array([[13, 63, 57, 83],
       [18, 56, 78, 83]]) Answer: 18

array([-518,  193, -717, -170,  569]) Answer: 569

array([[8, 5, 7, 5, 5, 5],
       [2, 3, 4, 6, 8, 3],
       [3, 3, 6, 3, 4, 4]]) Answer: 5

array([[220, 205, 147, 118, 118, 146],
       [  1,  58, 147, 131,  92, 178]]) Answer: 118

array([3, 8, 2, 0, 1, 1]) Answer: 1

array([[188, 104, 220,   9, 137, 146],
       [188, 103, 202,  11, 131, 144],
       [156, 107, 245,  81, 128, 142]]) Answer: 137

array([ 782, -204, -106,  140, -519]) Answer: -519

array([[7, 2, 4, 4, 9],
       [7, 2, 4, 5, 9],
       [7, 2, 4, 5, 9]]) Answer: 9
---
[-12  23  53  37  -5  13] -> 13, -12

[ -3  -9   9 -13  58  -9 -16] -> -16, -3

[[ 22  39  32  47]
 [ -8  60 -30  14]
 [  1  32  37  43]] -> 47, 1

[[ 53   0  22 -44  49  -3]
 [-22 -25  15  -9  11 -53]] -> -3, -22

[[ 43  41 -55  28 -14 -59]
 [ -2 -15 -13 -29   8  50]] -> -59, -2

[ 54 -55  45  17 -24 -16 -19] -> -19, 54

[-27 -55 -12  36] -> 36, -27

[-1 -3  5  9 58] -> 58, -1
---
[[47 44 50 63 57 52 39 40 33]
 [41 32 85 72 28 61 71 54 20]
 [67 53 55 38 77 91 32 36 64]
 [52 90 47 70 49 42 83 62 59]
 [34 69 67 29 31 37 82 48 49]
 [66 23 85 87 37 54 47 51 86]
 [23 65 45 49 31 32 58 78 51]
 [64 28 36 39 63 52 39 89 78]] result: 41

[[49 61 71 78 78 80 85 72 65 58 71 78 71]
 [31 31 31 70 39 72 74 31 72 32 68 72 30]
 [31 30 32 73 28 73 69 29 71 29 70 69 28]
 [59 65 69 50 75 52 80 73 44 64 51 52 70]
 [70 71 68 25 59 26 22 70 31 71 27 28 70]
 [71 72 73 24 71 24 23 74 27 72 28 26 72]
 [29 46 64 79 75 85 84 66 80 43 75 78 58]
 [70 71 74 29 72 27 42 72 28 70 31 27 73]] result: 31

[[ 32  -8 -39 -10 -35 -37   9]
 [ 35  -6 -41  -8 -37 -39  12]
 [-41   0  33   2  30  31 -18]
 [ 34  -7 -40  -8 -37 -39  12]
 [-39   0  31   1  28  30 -18]
 [-41  -1  32   1  29  31 -19]
 [ 28  -6 -34  -8 -32 -33   9]
 [ 33  -7 -39  -9 -36 -38  11]
 [ 31  -6 -37  -8 -34 -36  11]
 [ 28  -6 -35  -8 -32 -33  10]
 [ 31  -8 -37  -9 -34 -36   9]] result: 35

[[4912 6774 2057 2129 4813 4517 1396 4578 6341 4634 6849 2638 3513 4545
  6847 7310]
 [1802 4229 3823 3769 1687 1580 3167 1596 6721 1617 7212 3998 4718 1572
  7774 7861]
 [8932 9293 6174 6195 8532 8483 6527 8635 6472 8695 6916 6397 5510 8775
  6460 7199]
 [6898 8261 4514 4598 6753 6575 4307 6597 6881 6770 7251 4893 4564 6787
  7061 7630]
 [4989 2901 7522 7437 5040 5108 8120 5197 3255 5103 2830 6983 5972 5149
  2730 2352]] result: 1802

[[199 224  96 135  93 220]
 [145 227 176  57  65 164]
 [160 194 192  57 175  48]
 [188 230 129 125  75 219]
 [155 202  95  31 160  71]
 [166 239 125  39 103 132]
 [212 166 125 157 242  72]
 [219 210  45 146 163 170]
 [208 221 108  81 193  83]] result: 145

[[ 615 -146 -735 -413  589  135 -137 -157  189  490  -63]
 [ 632 -134 -723 -396  604  150 -120 -144  205  509  -51]
 [-668 -672   89 -339 -156 -416 -251 -332  691  436 -416]
 [-269 -176 -126 -164 -274 -218 -197 -183 -250 -284 -191]
 [-790 -762   74 -426 -225 -502 -335 -396  695  398 -485]
 [-269 -166 -112 -151 -277 -213 -188 -175 -251 -287 -184]
 [-590   73  553  274 -578 -183   36   70 -265 -524   -6]
 [-268 -172 -119 -159 -272 -215 -193 -179 -245 -280 -187]
 [-648   95  634  328 -640 -192   59   91 -289 -577    5]
 [ 674 -123 -748 -401  637  168 -116 -139  208  528  -41]
 [-651   89  631  320 -637 -195   54   87 -281 -570    2]
 [ 650 -132 -746 -409  616  154 -127 -147  196  509  -50]] result: 632

[[355 268 753 261 334 267]
 [269 252 727 737 252 259]
 [498 521 351 730 526 543]
 [262 250 735 728 267 256]
 [259 265 727 742 273 268]
 [725 320 749 257 716 319]
 [739 735 249 256 744 727]] result: 269

[[13 49 45 36 43 55 46 22 17 52 64 46 61 39 38 48]
 [12 58 43 35 46 43 44 22 19 53 66 52 62 52 41 44]
 [25 27 43 53 31 78 55 18 19 34 58 42 55  6 25 67]
 [85 35 51 66 42 55 55 68 76 35 31 48 34 38 47 64]
 [93 59 53 55 53 36 45 88 92 54 29 53 34 62 62 39]
 [ 9 43 49 34 46 64 54 18 14 55 66 38 62 29 38 43]] result: 12

[[ 462  434  137 -302  144  154]
 [ 193  298 -234 -348 -222 -213]
 [ 143   31  550   85  546  517]
 [-527 -526 -145  200 -152 -161]
 [ 146   32  558   87  553  522]
 [ 167   55  531   65  528  503]
 [  36  136 -357 -310 -347 -327]] result: 193
---
Input:
37,53,25,-9,-41,-48,-30
7,27,34,33,22,3,-20
Output: -41

Input: 49,-34,-7,-4,-25,-11
Output: -4

Input: 37,-59,6,-12
Output: -59

Input: -7,-31,-50,-54
Output: -31

Input: -46,-54,-15,46,19
Output: -15

Input:
26,-34,-28,25
-32,-7,47,39
-11,27,-19,23
Output: -34

Input: 50,-48,-28,13,15,3,33
Output: 15
---
Input:
[[-15 -17 -25  -5 -39  38]
 [ 35 -29 -14  -2  16  -7]
 [-35   0  32  48 -14 -34]]
Output: 0

Input: [-29 -22 -18   1  15 -26  48]
Output: -18

Input: [-37  13  36  42   3 -59]
Output: 13

Input:
[[-27  22   3  -8  50]
 [-29  11  15 -20 -18]
 [ 46  11  25 -27 -28]]
Output: 46

Input:
[[  9  -4 -33 -36]
 [ -9 -16  48  20]
 [ -7  -6  -4 -33]]
Output: 20

Input: [ 0 15 45 25 16 43 35]
Output: 45

Input: [ 1 32 59 49  0 11]
Output: 32
---
[[-19  57  20   9  41]
 [  9  41   7 -29  24]
 [-22 -36  24  -1 -16]] Out: 7, 57

[ 40 -60  43  64 -14] Out: 43, 64

[ 11 -55  17  22 -38] Out: 17, 22

[[-10  -3   6   5 -59]
 [ -5  -1   2   3 -28]
 [-34 -13  28  32 -13]] Out: 2, 32

[ -7  21  31 -52 -32 -27   6] Out: -52, 31

[[-19 -20   1   3 -32  -5   4]
 [-43  10 -46  14 -15 -11   4]
 [ 17 -22 -19 -18   9  30 -14]] Out: 14, 30

[ 20 -35 -45  29   3] Out: -45, 29

[[ -3 -56 -53 -51 -57  -7 -58]
 [ 28  41 -56  34  48 -10  36]
 [ 53 -47  -5  43 -33 -53  39]] Out: 34, 53

[-54  35  19   5  10] Out: 19, 35

[[ -2   3   4 -14  -5]
 [ -2  -7 -18  63   9]
 [-10  21  25  -9 -32]] Out: -18, 63
